The rows of D fall into several groups, which share some directions, and each row is roughly a mix of its group's hidden directions.
D, 180 rows:
0: -220  -39 -324   19  -85   67  486   57  -78 -137
1:  281   45  383  -51  291  246  -67 -186   81   99
2: -194  143  163 -389 -101 -332  141  -37   12 -233
3:  128 -146  247 -372 -189   68  -70 -372  -98   23
4:  -21  283  -78 -255  -31   18 -148    1 -415  290
5:  171  278 -118  -37 -238  -15   62 -378  312   94
6: -184 -196  -40  155  175  -44 -386  169  -35  349
7: -179  162 -140  -11  318 -334   20   84  313 -187
8:  -81 -124 -275 -114 -380  -25  -44  258 -247 -216
9: -290   16 -508   29   14  -80  121   51   54 -248
10:  -45  122  309 -259 -112  174 -106  383 -224    6
11:  306  253  201  242   56 -111 -223    6  184  275
12:  -63   57   59 -177  205 -505  -49 -226  191  -49
13: -328   55 -281  -88  169   27  275    8 -259 -248
14: -104  200 -180 -208   60 -332 -104  -57 -399  133
15: -106  -74   10  156  304 -309 -108  307   63 -304
16: -164 -106 -213   17  148   94  389  212 -223 -267
17:   64 -149  340  101  205  -56 -343  289 -144  110
18: -346  154 -420  132  -89 -226  -88  -26  153   61
19: -343  150   86 -200 -349  -17  -23  306  151  -69
20: -272  -97  -77 -101 -155  470  138  142  213  -48
21:  -97  235  119 -286 -158 -174  -90 -408  -10 -202
22:  131 -327  141  -93 -247   -7  -96  427  125 -102
23: -419 -221 -283  140 -145   86  103   15 -254   59
24: -282  151 -158 -222  159 -253  170   24  240 -280
25:  277   77  136  157  -37 -439 -112 -203 -192  142
26:   10  122 -196 -292 -191 -130 -312 -139  272 -219
27:   19  237    1 -445 -103 -278   41 -270   29 -117
28:  474  -76 -261  -58  163  -17   98  -53  197  226
29: -244  150 -113   -5 -251   48   96   92 -501  -51
30:  195 -149 -379 -127   86 -216  155  127  177 -292
31:  272  368   38   88 -155 -171 -199 -262  138 -179
32:   70  386 -141   21  207  -59  -73  -24  -72  447
33:   55  -23   51  -66  -55  221  446 -208   38 -354
34: -395  204 -295 -276  -97   49 -159   35  135 -119
35:   15 -166 -399  156  111  103 -103 -338  234 -130
36: -427 -303   67  262  181   90 -180  -61   74  -34
37: -271 -213  274   -3   91  -25 -292  -44 -254  276
38:   93  131  112 -394   37 -179  -96 -202 -387  -61
39:   94 -222  -97 -378  192  -20  309 -117 -272   31
40:  325 -136  -35  321  105  176 -257   84   60  290
41:  -88 -111 -253 -226 -213  361   51  100 -329   -1
42: -190  249  209  243  -13  297 -121  230 -174 -209
43: -256  127  165   82 -293  279 -384  -29  -54   22
44:  -68  272  -31 -258  202  -16 -134 -148  384 -239
45: -195 -376   74  228  372  116   67  -72  158  -89
46: -351  106  179  197  -70 -429   23   80  154   78
47:  -20  439  118  103 -202  -96 -111 -243  -64  297
48: -138 -238  156 -193 -122  -25  105  451 -207  146
49:   39  -49  249  135  467   72 -201    2 -287   33
50: -351 -304  -70   82  160  125  224   35 -333    9
51:  -55  462  366    2  -46   87 -160  113  167  -67
52:   84  142  226   -8  208   82 -481  248   98    5
53:  145   -1  -79  151  228 -341  292 -297   97  171
54:  -49  378   89  126   69 -465   33  -85  169   64
55:  -31  353 -251  273  -29  234  220 -142 -197  -69
56: -376 -138  152  -14  158   59   86  -83 -424  159
57:  251  -24  181 -192  189  -49  -15  247 -445   25
58:  146  120  188 -225 -106 -369  -67  296  196 -178
59: -243   72   13 -111   46 -337 -116  -71  196 -427
60: -182 -281  -24  -83  -41   19 -420 -339   90  101
61:   54 -287  -97   17  174 -320  297 -116  265 -176
62: -249  -31 -357  266   85   81  124  258 -194 -190
63:  181  150 -182 -308  -91 -297  361  -33  -64  125
64:  368 -105  166 -353  -13  -32 -274  -93   44  214
65: -470  186 -153  -19  168 -110    2 -175 -276   66
66:  187   18 -164  173  -58 -396 -116    0  295 -279
67:    2 -224 -502    9  -12   38  203 -284  -65  -15
68: -390  143 -271  314  190  130  124   74 -111  -13
69:  395 -155  211   -3   51   82   12  388   43 -211
70:  299 -442   98  242    9  150  217   -1   79  -54
71:  -79  267 -198   96 -246  109  276  -44 -386   73
72: -118  108  -76 -149  -62 -173 -107 -574   34  -37
73:  -80  -51 -409  115   39  143  411 -128   24 -185
74:  328  -61  -29 -255  254 -130  324  234   68  -91
75:   55 -252  122 -233 -186  398 -225  -83 -208   35
76:   41 -164  186 -286  108  161 -373   96  -99 -300
77:  245  154 -153  -68 -380 -188  336  -66 -147   29
78:  -38    4  245 -228  125 -167  -55 -148  146 -478
79:   17 -170 -152  -15   43  235 -304  -49 -435  195
80:  150 -139 -303  164  -38 -342  -97 -269  265   -7
81:  -34  266  137  291  -89  292 -134  350  141  -54
82:  150   90  211  445   60 -329  -32  212  -17    7
83: -329  291   83   47   33  167  115 -109  -52 -415
84:   65  363 -212  250 -110 -131 -149  170   54  323
85: -236  -75 -330   77  -18  485  -63   56  -72  -82
86: -198  -80  -61 -133  172  215  224 -386 -280 -103
87:  181  -74  -20   56  295 -267  214  128  405  -69
88:  207 -378   32  327  114  261  -71   98   93  182
89: -308  -45 -261  380  -23  -73  178   55  -85 -273
90:    4  -60 -143  410   23  282  263 -254   37 -154
91: -222 -273 -157  -95   55  244 -131  228 -223 -303
92: -188   42  173 -369  -39  400   36   27 -253   -4
93:  -40 -171 -125  361   53   85  394  277  -66   88
94:   90 -202   19  344  -85  250  390   82   36 -182
95: -113   37   97  183 -161  338 -450 -156  -74  -30
96: -106  -44  412  157  208 -120 -268  150 -268   22
97:  196 -139 -345  242  132  146  324  161  -34  158
98:  -14 -303   84  229   60 -300 -179  177  349  -26
99:  514   57   84 -126 -282  191  -94   27  -18 -124
100:  205    7  -65  299 -140 -216   50  435 -174  -80
101:   36 -299 -139  118 -121  415  163  208 -210  -80
102: -222  256   34 -369  226   93 -170 -283  -44  -91
103:  157 -102    8 -129 -277  462  163   62 -196  142
104:  115 -298  205  320   86  145 -292  211   75 -145
105:  322   -5  -31  323  314 -204  162  224   68   28
106:  111 -289 -357  209  -10  156  170  252  211  -55
107:  164  195  308  -14 -361   72  -27 -262  -30  256
108: -214   59   -1 -272 -257  109 -142 -229  357 -172
109:   54 -208  -36 -147  138 -134 -266 -352 -349  -91
110: -228 -393 -146  148 -108  -50  106  131  170 -332
111:  127   33 -232 -367 -110  291   18  184 -308   -7
112:  108 -191  263 -309  -73  195  256  102 -222 -223
113:  -45  279 -249  464 -158 -128  152   24  -26  -88
114:   97 -494   90  -27   37  104 -359   83   82 -118
115: -110   61  153 -237   34 -211  201  -80  489  -63
116:  235  -26  339  283  384   14 -175   20   39   -3
117:  114  303  159 -152 -130  -31 -134 -437  109  198
118: -119 -285  389 -147    1   17 -306   19 -201  168
119:  -12 -131 -304  -76  177  378 -109  276 -227   38
120: -180 -217  -30  -93 -182  -27   -3 -511 -161  147
121:  425 -134 -203   48  215   27  -59   12 -369  -45
122: -250  289   -9  113  181 -279 -326  129 -102  169
123: -124 -109  327 -145  219 -363  -73  140 -262  -46
124:  217  349  203 -199 -139 -316  -80   82 -183  123
125: -137  -31  -80  331  162  -85    7 -206  392  256
126: -284  116  176 -474  -24    2  -11 -182 -153 -155
127: -191  127 -265  235 -407 -136 -184  114   60  137
128:   47  277 -277 -223 -179 -149 -119  -87  283 -263
129:   55  -47  259  235   55 -516   -4  -42  115 -138
130: -102 -274 -240  100   65  195  256  283   25 -299
131:  318 -158 -117 -237 -185 -153  410   22   13   94
132: -135 -218  211   37  141  389 -280  184  -58 -180
133:  -59  149 -206  105   74 -256 -165 -217  454  -26
134:  -20 -196  145  185  -96 -342   55  218 -142 -374
135:  157  258  302  292  -83 -328   74    0  188   89
136:  -79 -356   82  116 -219  181  369   46  -91  226
137:  275   63  -64  108 -487  -51 -139  180 -210   15
138:   18  133 -315   33  164   75  154  377 -176  290
139:  290  126   14 -189  -23  215  221  177 -350  213
140:  155 -255   50 -281   61  -42 -240 -368 -149  199
141:  257  106   47  157 -222  -45  492   27   44  174
142:   88 -142  -71  280  104  335 -110  -66  423   36
143:  338  391  249  147   69  -17   71 -103   49  239
144: -138 -204  -57  318   14 -260  -47  416  131   80
145:  111  -28  321 -307   76  -83 -286 -204  289   34
146:  -18 -210 -229 -247  228  168 -323 -182 -175  158
147:  445 -256    5  -47  116  176  225  174 -171 -103
148:   -3  -66  -34   75   18 -195  156  592   84   -2
149:   -8 -367  339 -104 -210  156   10  230 -203   91
150:  458  115   98 -236  154   19  132  297   83  -81
151:  266 -250   41  148 -131  321  181  321   43 -129
152:   10 -136    9 -237  216 -298 -197 -396  152   44
153: -184  118  522 -107   63   94  -96  -13  275   46
154: -202 -501 -288  102  -18  114   26  104   40 -140
155: -305 -133  241 -115  244  156   80 -228  280 -168
156:   64  -93  298   40   50  277  203  390 -111 -208
157: -167 -487   88 -220  -84 -273   72  -68  102   90
158: -206 -216   12 -150  -34  -41 -320  116 -395 -211
159: -326  280  217 -231  115   64 -150 -239  214  -61
160:  -58  391  103 -224  183 -107 -264 -291 -115  -40
161:  -88 -125  -18  -78 -264 -241  -54  197 -163 -453
162:   56   11 -196 -226   67  267 -157   52 -396  281
163:  245  -36  319 -471  -13  -38  -69  151   92  -95
164:  -38  120  227  138   24 -242 -139 -250  447  -64
165:  216  137  100  443  179 -302  -84 -109   54  121
166: -533  -76  204 -112  -96  103  107   70  225   12
167:  475    7  286   18   18  203  112  166 -205   22
168:  185 -221 -176   21  290 -238  201  315 -103 -160
169: -331  109 -397 -170   14  -76  143   11  -77 -302
170:  -31  238   83  -28 -325  385 -113  279  146    0
171:   35 -139 -104  354 -198 -160  -78 -277  147  324
172: -157  368  265 -368   -5   66 -145   -8 -115 -163
173: -193  128  -66 -111  487   94  153   34 -112  279
174:  343  339  213 -180  -18  -30  159  258  127  109
175:  348   65 -176  215   42  194  142  411  -15    7
176:  173  -62  193 -230  206  508    2  -30  -74  -15
177:  -53   88 -133 -455  276   18   34 -132 -312   59
178: -208  136  -19  332  132 -129  -35  158  351 -274
179: -287  -38  230 -261 -227    6  243  -99 -147 -290

In each list below, one row fits none of the groups, and each other row fits one group, some only roughly. Which row is it?
  * q_771:   83  -72  195 -208 -397    8  320 -269  -74    4
  * q_580:  332   79   66  -87  221  -45  254 -382   25  201
  * q_179:  185  107 -399 -205 -158 -251  193  -84  204 -104
  * q_586:   -9   80   26  212 -252  435 -109 -124  298  101
  * q_81:  265  239  266   49    1    1 -220   19  248 -348
  * q_315:  216 -207  -96  382   86  219  276  138 -155 -109
  * q_788:  150  156  -45  435   30 -185 -208  -87 -259  199
  * q_963: -141   53  197 -173  338  289 -227  291   50  -58
  * q_472: -311   23 -180  148  367  179  198 -131  122 -205
  * q_404: -253  144  -94  118  191  -72   73  369  188 -324
  * q_579:  212 -179 -256  101 -188   98   -9 -215  429  -57
  * q_922:  174 -320  357   42    2  211  209   17 -229  169
  * q_153:  202 -143 -346  294   74 -174   86   63  -57  337
 -> q_315
  * q_314:  381  186   59 -279  -68  138  -43 -245  179 -229
  * q_808:  400  183   92 -230   64 -144  -65  126 -139 -334
  * q_62:   37 -151  -89  332  -51  -51   26  242  -50 -471
  * q_296:   17 -420 -304 -274  210    4   99 -154  -86  -41
  * q_5:  138  108  140  166  164  453  219  151   31 -222
  * q_958:  126 -160  206  -97  -76  103 -339 -454   22   13
  * q_321:   36 -176 -117  -11  226   64 -428 -347  111 -119
  * q_564: -233  -81  455 -151   32  251 -106   35  -13 -253
  * q_948: -127  392 -307   58   88 -280  204   -4 -100  161
  * q_757:  224  176 -164  -25 -111 -456 -105  214 -164 -137
  * q_12:  378    6  -10 -247   -6  -76  -37 -197 -404  136
  * q_885:  243  174  321  110  -44  -51 -215  228  254 -244
  * q_947:  260  109  -85  145 -304 -246  139 -336  110 -162
 -> q_62
  * q_368:   53 -485  106   -6  183  276 -107 -193 -125  -86
  * q_897:  133 -384 -117 -139  314  -27 -209 -270  109   71
  * q_206: -440  -24  391 -123   13  184   -8 -162   34  -87
  * q_705:  301  135  309 -145  -88  -66   15  223  190 -328
  * q_753:   33   68 -426  223 -280  -19  -86  268  190   28
  * q_392:   70  237  -30  269 -247  231  -62   30 -272  322
  * q_482: -251 -145 -181 -188 -189   65 -176  205  179 -367
  * q_209:  180  426  126  253   23    0  145 -308  132   59
  * q_124: -151   -7 -306 -348  108  -59  207  221 -284  -79
  * q_843:  314  263  243   19   74  194  156 -345  -46  125
  * q_557:    5  257  -21 -375 -172  -41  329  106 -137 -234
 -> q_209
  * q_646: -218  -81  -21   33  -58  -49  -94 -297 -486  191
  * q_584: -126   50  -67 -155  -58  156  505 -276 -149  -56
  * q_592: -207 -301 -156 -176  -89 -141   35  -46 -428 -166
  * q_830:  495   23  -83 -119 -160 -120  277  -65  194  -78
  * q_957: -149 -442 -137  203  184 -197   16  111  180  191
  * q_861: -139 -128  -56  300 -364 -347 -121   42   71 -167
  * q_944:   72 -100   25  263   83    5 -475 -287   97  150
  * q_567:  337   98  190   22  283  186  238  125 -259 -131
  * q_610:   -3   87  114  263  -77 -209 -244  386 -288  -21
  * q_163:  140  -68 -132  -84  -29  600  104   59   75  -34
  * q_599:  -11   23  -68  359 -304  397  114  161  -86  -29
  * q_895: -182  -78  256   -6 -183  186 -245  425  -19  134
  * q_715: -137 -156  232  195 -158 -298 -331  263   58   17
 -> q_895
  * q_871: -143  -86  204 -178   83 -420  282  258  -26   -7
  * q_33:  -25 -252  309 -192 -190  210   -2 -267 -256 -133
  * q_934: -308  165  115  236  162  116  101  413   85  112
  * q_89:   56  -67   59  580  -55   78 -236   -5  -19  137
  * q_49:   98  270 -195 -187 -123   -2  215 -238 -260 -300
  * q_510:   58  151 -239  142  -67 -187  235  208  417 -124
  * q_277:  -64 -175  -79 -173  395   89 -103 -351  235   83
  * q_893:   93  -79   54 -174   43  443  -15  -10  393 -175
  * q_228: -478   -6  106  -17 -203  -15  -93  357 -114  -22
  * q_23: -180  -27   14 -306  -41  -40  491  182 -142  -83
  * q_560: -124  387  -64  216  329 -173 -121 -186 -109  125
 -> q_49
